In the rows, zero is written as 128.
One turn moves every row onto another: examples first, then more rows asked:
Q_957: [123 153 124 162 129 139 162 148 150 114 144 131 120 142 147 149  99 145
 100]
Q_396: [125 125 107 167  64 131 157 128 140 142 121 123 128 128 137 104 117 147
 111]
Q_203: [118 139 123 132 138 108 122 118 170 151 127 106 124 134 132 104 130 149
  79]
Q_436: [136 136 115 145  54 123 148 128 143 143 123 116 140 131 129 148  97 142
 105]
Q_919: [107 140  81 164 120 107 154 140 170 136 124 110 138 140 148 114 139 145
 104]
Q_908: [152 121 115 153 121 129 161 113 140 137 115 122 112 151  86 122  96 119
  89]
Q_308: [148 121 137 147 125 129 144 132 138 149 117 141 154  96 116 128 109 136
 135]
Q_758: [135 115  72 151  94 125 151 131 133 165 121 110 118 125 120 131  82 158
  99]
Q_263: [124 137 103 143 130 135 131 111 145 121  95 126 143 106 141 146 116 116
 123]
Q_380: [145 129 127 173  96 117 128 119 157 135 146 103 159 133 116 129  85 117
 103]
Q_662: [106 139  91 169 149  94 135 144 152 162 121 106 144 125 121 140 119 148
  95]
Q_797: [ 98 135  96 152 105 134 119 121 164 149 114 103 159 137 146 113 131 137
 113]
Q_536: [119 132 125 129 159 125 140 133 143 143 134 119 128 105 118 148  77 132
 105]
Q_661: [139 139 111 164  91 105 143 144 160 169 134 139 153 135 121 138  85 145
 105]
Q_520: [112 130 109 137 129 138 121 113 135 139 117 122 141 102 149 135  84 149
 128]
Q_246: [119 123 100 122 121 136 177 104 132 119 103  96 124 127 111 148 125 143
 117]
Q_980: [127 138 133 130  95 136 158 116 133 107 134 115 108 153 136 125 119 155
 109]
Q_258: [145 124 133 182 122 139 143 122 140 152 145  87 124 151 107 121 130 154
 108]
Q_329: [130 137  78 186 143 114 147 121 148 130 128 109 157 135 101 120 115 132
 108]
Q_803: [124 132 140 140 124 159 162 133 142 133 138 119 117 140 130 134 144 162
 124]
Q_112: [119 127 102 114 115 115 159 117 135 131  91 120 125 122  95 128 127 124
  89]
Q_839: [131 129 146 151 114 133 155 142 153 152 163 121 132 140 120 134 124 174
  86]
Q_557: [102 137 110 139 108 113 155 131 141 137 125  99 153 141  80 162 131 146
 101]
Q_463: [119 120 123 160 152 146 130 100 128 125 133 105 141 135 115 142  82 144
  93]
Q_845: [147 137 106 123 125 118 164 139 124 148 130 123 118 123  77 135 116 148
  87]

Q_263 turns into Q_396
Q_758 turns into Q_557
Now these:
Q_436 turns into Q_112
Q_661 turns into Q_845
Q_258 turns into Q_463

One turn moves every row onto another: examples first, then more rows asked:
Q_716: [145 153 146 147 132 126 156 138 142 111 151 140 133 149 115 121 120]
Q_7: [145 136 138 102 133 116 152 119 127 154 154 125 141 130 101 142 119]
Q_786: [125 136 106 117 130 133 119 110 142 115 136  88 137 132 123 124  95]
Q_650: [112 123 134 136  89 134 131 150 137 133 112 129 132 139 119 146 115]
Q_986: [150 153 152 155 142 128 143 147 137 113 148 137 134 135 129 113 134]
Q_357: [119 141 123 126 131 142 114 100 156 104 135 125 139 115 127  89 129]
Q_633: [122 132 149 155 140 121 133 153 141 115 155 145 125 136 110 109 143]
Q_917: [126 131 101 103 151 123 113 101 132 103 111 113 122 122 124 107 116]
Q_789: [121 119 164 108 134  94 121 126 135 104 113 142 150 150 138 107 134]
Q_819: [131 134 132 142 105 137 119 145 134 137 100 129 128 146 147 146 103]
Q_944: [141 114 160 102 144 102 118 130 134 113 100 138 141 145 144 118 137]
Q_23: [119 121 126 101 123  92 104 116  98 125 143 113 149 120 148 117 124]
Q_563: [124 132 101 131 138 121 112 118 104 152 139 128 105 125 144 124 104]
Q_365: [101 129 143 117 112  98 103 132 105 135 140 130 162 116 126 119 136]
Q_237: [148 118 107 125 149 145 126 113 108 148 132 127 119 111 130 140 114]
Q_533: [123 101 157  99 142 108 134 131 145 129 102 143 126 144 118 118 139]
Q_173: [120  92 151  94 141 109 125 130 135 110 117 142 119 143 132 112 138]
Q_19: [114 115 125 127 139 101 114 128  77 126 139 122 155 119 132 123 116]
Q_771: [139  99 160  99 142 104 117 125 137 114 106 133 131 138 135 111 142]
Q_740: [151 144 123 106 140 112 153 111 110 135 163 116 131 119 125 122 120]
Q_851: [144 123 136 116 137 129 133 118 111 132 164 102 161 107 129 133 125]
Q_136: [ 94 117 147 127 124 105  85 110 115 133 125 137 137 119 128 129 140]
Q_565: [117 130 125 141 111 129 118 136 133 131  96 147 116 154 139 136 100]
Q_898: [111 113 129 127  94 143 136 143 138 137 119 126 115 143 133 140 102]
Q_890: [130 138 158 114 125 116 141 103 131 131 158 121 150 119 102 140 139]
Q_57: [126 152 159 154 138 133 142 151 132 105 139 143 133 140 125 116 136]
Q_192: [137 126 129 114 142 113 154 119  89 137 145 116 152 121 118 132 109]
Q_873: [117 132 147 135 108 140 130 147 138 129 104 127 130 155 137 150 104]
Q_743: [122 135 146 146 128 131 149 147 133 105 163 139 123 127 119 103 139]
Q_568: [145 145 150 157 136 131 143 143 136 114 154 133 127 124 120 105 140]
Q_995: [110 149 119 129 146 125 119 111 135 110 141 100 140 115 132  87 117]
Q_36: [122 133 121 125 121 148 113 101 166 120 136 108 139 129 127 111 105]
Q_235: [124 133 124 139 140 135 122 103 128 155 131 145 101 126 108 147 119]
Q_884: [122 127 110 133 149 119 104 126 111 154 129 156 105 129 115 130 121]
Q_41: [125 120 132 140  97 139 119 142 136 142 105 119 121 138 138 140 102]
Q_452: [131 121 114 109 134 138 102  96 160 103 122 124 129 129 125 111 119]
Q_622: [130 115 162 107 150 112 124 134 136 105 101 146 129 155 131 126 137]
Q_91: [127 118 113 132 161 117 129 123  88 149 133 130 124 128 126 130 100]
Q_685: [116 109 127 124 146 122  97 118  98 138 131 123 145 101 150 112 132]

Q_873 turns into Q_57
Q_91 turns into Q_192
Q_357 turns into Q_452
Now these:
Q_23 turns into Q_563
Q_743 turns into Q_173
Q_884 turns into Q_7
Q_986 turns into Q_944
Q_685 turns into Q_237
Q_568 turns into Q_771
Q_786 turns into Q_995
Q_789 turns into Q_565
Q_235 turns into Q_890
Q_533 turns into Q_650

